128 stands for zero in the data rows.
Some points:
[103, 111, 191, 12, 120, 175, 119, 152, 109, 118, 152, 133, 159, 169, 122, 109, 133, 92, 125, 255, 116, 83, 209, 113, 134, 140, 123, 148, 152, 129, 38, 156, 174]
[140, 49, 162, 52, 101, 98, 145, 83, 211, 75, 152, 91, 239, 81, 174, 124, 166, 64, 28, 143, 121, 144, 145, 21, 142, 149, 113, 167, 172, 107, 169, 214, 120]
[174, 133, 155, 57, 56, 182, 76, 149, 143, 59, 121, 74, 120, 148, 110, 121, 62, 80, 107, 149, 74, 118, 132, 147, 163, 101, 147, 81, 109, 96, 110, 138, 158]
[117, 105, 142, 112, 139, 94, 50, 118, 155, 69, 126, 155, 148, 136, 78, 76, 118, 111, 146, 202, 60, 114, 93, 28, 204, 134, 104, 82, 115, 48, 110, 152, 130]
[102, 75, 33, 92, 163, 73, 114, 190, 90, 120, 79, 140, 157, 115, 103, 139, 125, 161, 115, 97, 118, 126, 126, 103, 115, 81, 148, 86, 147, 177, 73, 111, 138]
[81, 126, 133, 184, 128, 73, 102, 169, 206, 123, 131, 122, 38, 93, 137, 70, 142, 94, 148, 102, 221, 191, 43, 240, 143, 116, 141, 133, 154, 111, 113, 128, 63]
[104, 160, 71, 70, 152, 119, 181, 140, 157, 187, 111, 100, 134, 99, 112, 109, 160, 189, 116, 39, 148, 76, 163, 134, 122, 77, 144, 16, 97, 111, 140, 100, 138]
[203, 179, 98, 58, 96, 127, 95, 121, 126, 134, 198, 168, 128, 171, 155, 107, 165, 176, 170, 113, 96, 97, 107, 117, 181, 130, 159, 126, 138, 168, 132, 187, 128]
[125, 129, 69, 80, 156, 121, 153, 163, 76, 204, 169, 124, 165, 57, 110, 170, 146, 83, 125, 113, 255, 85, 60, 102, 157, 103, 147, 79, 95, 217, 128, 111, 112]
[148, 91, 110, 97, 168, 107, 165, 103, 132, 172, 90, 152, 99, 124, 107, 92, 70, 158, 154, 219, 94, 190, 138, 213, 138, 176, 154, 56, 83, 128, 165, 104, 155]
[176, 71, 139, 80, 81, 101, 172, 127, 84, 166, 100, 109, 149, 147, 60, 179, 80, 94, 173, 97, 165, 144, 110, 71, 179, 168, 101, 106, 141, 106, 168, 118, 126]
[105, 173, 141, 77, 140, 113, 96, 82, 84, 98, 160, 103, 172, 164, 74, 112, 74, 127, 117, 245, 120, 131, 125, 228, 79, 159, 102, 81, 83, 112, 58, 115, 149]
[193, 99, 111, 93, 120, 159, 103, 100, 87, 204, 151, 177, 201, 130, 105, 105, 156, 141, 184, 53, 170, 134, 82, 167, 79, 87, 96, 163, 91, 130, 54, 17, 112]
[164, 167, 105, 118, 67, 116, 87, 160, 141, 141, 127, 142, 72, 82, 96, 176, 177, 111, 144, 143, 120, 189, 158, 138, 136, 174, 133, 201, 79, 97, 95, 72, 186]
[191, 135, 151, 121, 140, 156, 81, 180, 125, 168, 121, 121, 127, 165, 161, 132, 65, 141, 88, 127, 81, 132, 58, 192, 104, 128, 172, 161, 182, 150, 134, 137, 206]
[151, 174, 110, 160, 122, 126, 67, 205, 65, 83, 116, 95, 113, 136, 123, 164, 135, 141, 89, 141, 105, 134, 187, 178, 67, 154, 92, 89, 105, 71, 197, 132, 94]
[131, 114, 174, 122, 106, 203, 167, 171, 114, 67, 107, 160, 143, 167, 61, 136, 63, 123, 164, 88, 89, 106, 172, 16, 202, 145, 174, 100, 104, 61, 28, 201, 83]
[159, 135, 75, 147, 161, 139, 104, 121, 194, 160, 143, 144, 151, 137, 78, 175, 76, 158, 91, 199, 112, 94, 106, 92, 178, 145, 112, 148, 128, 154, 35, 179, 134]
[165, 157, 175, 144, 130, 179, 38, 134, 133, 51, 81, 160, 86, 76, 75, 80, 126, 143, 113, 163, 131, 91, 86, 41, 80, 136, 154, 175, 219, 114, 61, 200, 118]
[140, 176, 117, 115, 175, 93, 77, 24, 149, 78, 139, 166, 117, 117, 83, 83, 119, 96, 148, 78, 135, 74, 185, 137, 110, 191, 97, 182, 95, 138, 166, 91, 111]
[147, 129, 48, 140, 202, 174, 185, 46, 118, 189, 97, 163, 129, 173, 94, 149, 151, 134, 114, 191, 77, 159, 125, 149, 136, 118, 187, 133, 84, 78, 143, 158, 85]
[81, 170, 163, 160, 147, 170, 131, 207, 126, 188, 107, 85, 75, 72, 173, 143, 118, 136, 139, 156, 121, 182, 167, 189, 40, 66, 166, 148, 139, 95, 149, 58, 156]
[96, 105, 238, 34, 113, 96, 149, 158, 135, 164, 82, 104, 132, 118, 177, 121, 95, 98, 188, 158, 89, 66, 91, 0, 114, 126, 129, 70, 95, 42, 88, 185, 138]
[115, 130, 0, 34, 93, 81, 59, 82, 116, 117, 96, 158, 107, 122, 192, 169, 120, 157, 51, 125, 112, 154, 118, 149, 122, 148, 153, 117, 160, 94, 36, 113, 84]
[25, 137, 51, 126, 49, 106, 91, 155, 207, 113, 147, 209, 110, 189, 157, 124, 143, 82, 126, 132, 180, 146, 120, 75, 108, 98, 73, 166, 150, 99, 57, 92, 122]
[171, 174, 114, 138, 171, 108, 139, 58, 151, 86, 172, 67, 143, 84, 94, 180, 89, 119, 92, 139, 66, 126, 123, 136, 151, 110, 97, 185, 150, 133, 179, 162, 128]
[176, 81, 36, 130, 163, 147, 89, 67, 198, 117, 106, 177, 83, 129, 101, 114, 175, 87, 152, 88, 255, 127, 90, 119, 99, 52, 121, 57, 133, 225, 87, 20, 89]
[150, 163, 238, 180, 168, 122, 255, 110, 122, 157, 44, 93, 121, 155, 207, 53, 128, 117, 142, 159, 117, 107, 90, 67, 118, 190, 111, 149, 171, 155, 65, 154, 89]
[35, 98, 47, 63, 126, 108, 53, 95, 96, 135, 129, 133, 68, 150, 133, 167, 118, 132, 125, 200, 152, 119, 102, 64, 103, 101, 70, 148, 183, 146, 149, 159, 98]
[204, 80, 148, 128, 178, 117, 25, 162, 84, 119, 109, 143, 119, 118, 183, 137, 125, 124, 171, 96, 142, 99, 173, 233, 34, 118, 146, 183, 160, 114, 142, 168, 87]
[98, 81, 80, 189, 58, 77, 239, 110, 161, 29, 152, 111, 103, 39, 168, 158, 134, 35, 206, 146, 68, 57, 108, 149, 0, 141, 163, 161, 253, 151, 136, 208, 191]
[108, 101, 160, 179, 92, 118, 191, 222, 92, 121, 190, 134, 255, 82, 233, 84, 86, 148, 181, 209, 163, 125, 136, 126, 121, 58, 107, 77, 60, 112, 222, 67, 85]
[124, 112, 124, 159, 92, 160, 156, 77, 124, 149, 151, 133, 126, 174, 107, 105, 197, 136, 157, 134, 133, 143, 129, 78, 110, 118, 138, 136, 169, 157, 111, 149, 205]
[178, 172, 150, 241, 135, 87, 150, 201, 128, 148, 139, 177, 127, 127, 199, 50, 109, 164, 117, 37, 128, 110, 191, 227, 6, 55, 159, 164, 143, 198, 248, 179, 135]
[130, 53, 122, 175, 117, 88, 190, 124, 149, 90, 170, 71, 93, 151, 134, 169, 196, 140, 89, 175, 106, 119, 208, 232, 121, 145, 142, 50, 85, 158, 108, 124, 150]
[205, 100, 120, 156, 40, 184, 161, 135, 149, 75, 123, 126, 87, 59, 164, 120, 140, 175, 137, 167, 44, 130, 98, 154, 183, 107, 111, 152, 135, 84, 165, 118, 134]
[121, 128, 255, 183, 196, 113, 169, 85, 116, 109, 93, 78, 164, 128, 164, 155, 161, 117, 213, 181, 0, 105, 79, 0, 128, 191, 167, 129, 61, 51, 56, 149, 112]
[176, 106, 85, 134, 144, 173, 56, 121, 156, 150, 153, 84, 105, 132, 88, 101, 172, 105, 170, 105, 145, 144, 92, 153, 150, 174, 119, 92, 187, 126, 137, 117, 103]
[148, 199, 106, 178, 117, 104, 52, 104, 115, 164, 139, 102, 137, 156, 124, 101, 158, 93, 52, 121, 115, 173, 149, 145, 105, 175, 96, 64, 64, 131, 196, 129, 137]
[111, 117, 162, 169, 150, 186, 138, 112, 105, 186, 147, 114, 106, 81, 175, 177, 104, 171, 133, 99, 117, 164, 177, 146, 187, 146, 55, 110, 123, 153, 149, 122, 104]
[195, 140, 222, 222, 55, 170, 255, 131, 102, 136, 92, 147, 102, 42, 139, 151, 130, 117, 107, 180, 5, 114, 123, 161, 28, 104, 83, 65, 220, 146, 179, 255, 127]
[52, 169, 183, 187, 112, 175, 176, 77, 138, 45, 106, 162, 109, 171, 114, 157, 167, 163, 152, 161, 123, 127, 53, 131, 154, 126, 174, 112, 69, 192, 155, 168, 82]
[125, 92, 40, 156, 136, 94, 121, 52, 122, 203, 196, 87, 87, 160, 111, 92, 165, 132, 110, 95, 165, 104, 185, 122, 116, 148, 117, 153, 134, 147, 101, 175, 98]
[14, 101, 182, 68, 200, 201, 199, 255, 237, 153, 120, 142, 236, 95, 155, 148, 148, 99, 71, 102, 255, 128, 79, 153, 86, 185, 103, 159, 112, 94, 146, 111, 98]
[133, 118, 114, 170, 161, 75, 166, 148, 58, 188, 194, 171, 95, 165, 85, 184, 138, 127, 111, 37, 206, 86, 100, 147, 139, 145, 155, 187, 149, 106, 154, 91, 141]
[193, 94, 149, 85, 103, 121, 164, 167, 100, 85, 194, 95, 115, 112, 133, 161, 125, 174, 72, 147, 77, 164, 131, 69, 110, 171, 117, 140, 136, 131, 179, 116, 127]
[100, 160, 179, 84, 138, 101, 45, 177, 190, 121, 105, 180, 143, 117, 107, 122, 128, 105, 126, 207, 111, 154, 206, 0, 170, 138, 187, 86, 142, 142, 153, 171, 90]
[161, 131, 158, 117, 154, 105, 186, 204, 182, 153, 165, 187, 133, 186, 119, 139, 88, 143, 166, 144, 170, 114, 136, 107, 202, 80, 94, 178, 132, 101, 159, 94, 170]
[150, 178, 141, 150, 124, 102, 128, 167, 96, 207, 134, 132, 164, 134, 64, 106, 121, 93, 206, 84, 207, 169, 98, 109, 196, 83, 120, 152, 133, 100, 125, 111, 95]
[127, 105, 170, 110, 160, 124, 156, 209, 67, 107, 144, 159, 101, 117, 202, 66, 152, 94, 42, 128, 116, 87, 153, 176, 183, 118, 139, 150, 119, 69, 151, 78, 149]
[95, 152, 229, 82, 149, 114, 165, 169, 90, 20, 110, 132, 143, 116, 154, 107, 140, 112, 177, 69, 16, 157, 147, 79, 218, 120, 131, 157, 92, 125, 75, 174, 144]
[156, 141, 44, 137, 135, 108, 116, 116, 139, 33, 87, 112, 79, 139, 158, 146, 151, 96, 115, 93, 228, 112, 124, 132, 145, 122, 150, 67, 206, 179, 53, 0, 121]
[97, 92, 9, 208, 175, 143, 90, 103, 152, 107, 107, 61, 84, 169, 103, 160, 105, 122, 157, 119, 162, 112, 169, 152, 147, 103, 82, 149, 68, 164, 93, 149, 161]
[99, 81, 102, 161, 93, 190, 45, 100, 118, 66, 143, 90, 71, 150, 162, 137, 106, 168, 148, 96, 140, 98, 163, 144, 76, 168, 178, 151, 117, 112, 166, 123, 133]
[88, 81, 131, 130, 111, 105, 109, 165, 167, 186, 73, 55, 89, 174, 97, 96, 93, 129, 82, 160, 67, 112, 108, 162, 139, 105, 129, 135, 129, 198, 193, 80, 82]
[126, 139, 37, 118, 173, 170, 69, 83, 101, 109, 173, 140, 48, 154, 125, 111, 86, 148, 136, 64, 175, 173, 154, 81, 98, 149, 93, 99, 209, 176, 115, 131, 207]
[22, 144, 253, 232, 89, 155, 244, 52, 77, 232, 98, 150, 222, 146, 115, 117, 141, 133, 102, 176, 38, 111, 136, 234, 159, 134, 134, 0, 119, 162, 136, 98, 99]
[107, 156, 173, 123, 42, 81, 110, 71, 143, 88, 107, 131, 96, 116, 66, 114, 135, 165, 92, 148, 139, 77, 159, 87, 123, 135, 168, 157, 182, 99, 99, 106, 167]
[189, 156, 146, 108, 131, 141, 102, 77, 171, 103, 120, 125, 114, 156, 94, 165, 154, 159, 91, 116, 78, 93, 104, 198, 85, 110, 71, 120, 104, 106, 185, 107, 97]
Along one direction, these points spread out more than along any other. Take the direction at right angles to it along which they spread out most. Go by this last direction. For each point below, how far along it does it lie, from 0 to 99? 50 is the average, and the first point above lies past it. One standard deviation of the points above along it is 16.
[104, 107, 153, 180, 102, 90, 158, 239, 87, 176, 126, 213, 216, 124, 190, 142, 68, 95, 63, 95, 222, 143, 150, 143, 0, 69, 165, 255, 104, 104, 255, 146, 148] 20
[167, 149, 123, 102, 99, 154, 39, 112, 98, 122, 104, 147, 60, 140, 101, 180, 172, 178, 116, 109, 159, 112, 136, 125, 143, 149, 100, 135, 105, 118, 139, 157, 94] 59
[69, 81, 35, 159, 120, 166, 128, 68, 169, 68, 95, 101, 255, 92, 100, 153, 167, 138, 162, 113, 113, 114, 181, 51, 198, 188, 147, 217, 193, 131, 191, 86, 169] 64
[12, 140, 156, 98, 171, 163, 110, 123, 113, 150, 174, 93, 118, 99, 140, 181, 139, 159, 174, 203, 77, 123, 104, 159, 141, 151, 185, 123, 168, 162, 156, 85, 108] 45
[121, 151, 166, 79, 133, 118, 136, 150, 172, 99, 83, 107, 165, 141, 83, 150, 89, 171, 185, 65, 121, 121, 156, 86, 112, 100, 148, 180, 94, 107, 0, 115, 96] 68
[123, 138, 132, 144, 123, 115, 162, 53, 104, 134, 170, 63, 85, 135, 97, 72, 81, 181, 107, 104, 130, 184, 128, 163, 177, 131, 87, 186, 62, 207, 155, 138, 84] 41
[137, 147, 49, 114, 140, 156, 85, 88, 107, 173, 179, 97, 99, 175, 171, 168, 126, 71, 144, 53, 105, 164, 130, 157, 84, 95, 146, 131, 162, 88, 116, 65, 97] 48
[149, 144, 81, 150, 115, 105, 50, 109, 139, 181, 130, 158, 101, 98, 149, 125, 74, 90, 103, 77, 90, 113, 84, 193, 142, 182, 127, 155, 82, 194, 149, 143, 161] 43
[200, 189, 112, 93, 88, 114, 111, 98, 103, 144, 86, 79, 114, 142, 143, 96, 120, 121, 123, 153, 112, 86, 111, 57, 188, 149, 103, 111, 99, 120, 116, 151, 165] 65
[136, 97, 96, 82, 124, 125, 111, 68, 143, 130, 155, 157, 103, 99, 136, 89, 113, 178, 70, 60, 134, 160, 157, 131, 135, 100, 132, 99, 122, 137, 87, 78, 154] 55
[74, 151, 53, 136, 119, 154, 128, 159, 85, 121, 120, 149, 38, 151, 120, 87, 180, 98, 150, 97, 91, 188, 113, 178, 121, 135, 71, 164, 90, 113, 181, 133, 111] 41
[140, 151, 209, 196, 113, 117, 224, 81, 114, 172, 48, 166, 194, 158, 190, 145, 174, 121, 162, 91, 255, 134, 136, 190, 165, 120, 92, 66, 115, 233, 136, 147, 175] 26
[159, 140, 171, 126, 158, 118, 210, 187, 120, 130, 160, 136, 255, 130, 149, 99, 169, 178, 132, 76, 172, 217, 65, 18, 158, 95, 162, 98, 74, 56, 31, 137, 133] 61
[54, 136, 167, 148, 226, 103, 109, 106, 109, 120, 122, 126, 75, 93, 79, 139, 124, 135, 92, 134, 175, 186, 114, 214, 200, 103, 131, 112, 107, 103, 162, 128, 192] 42
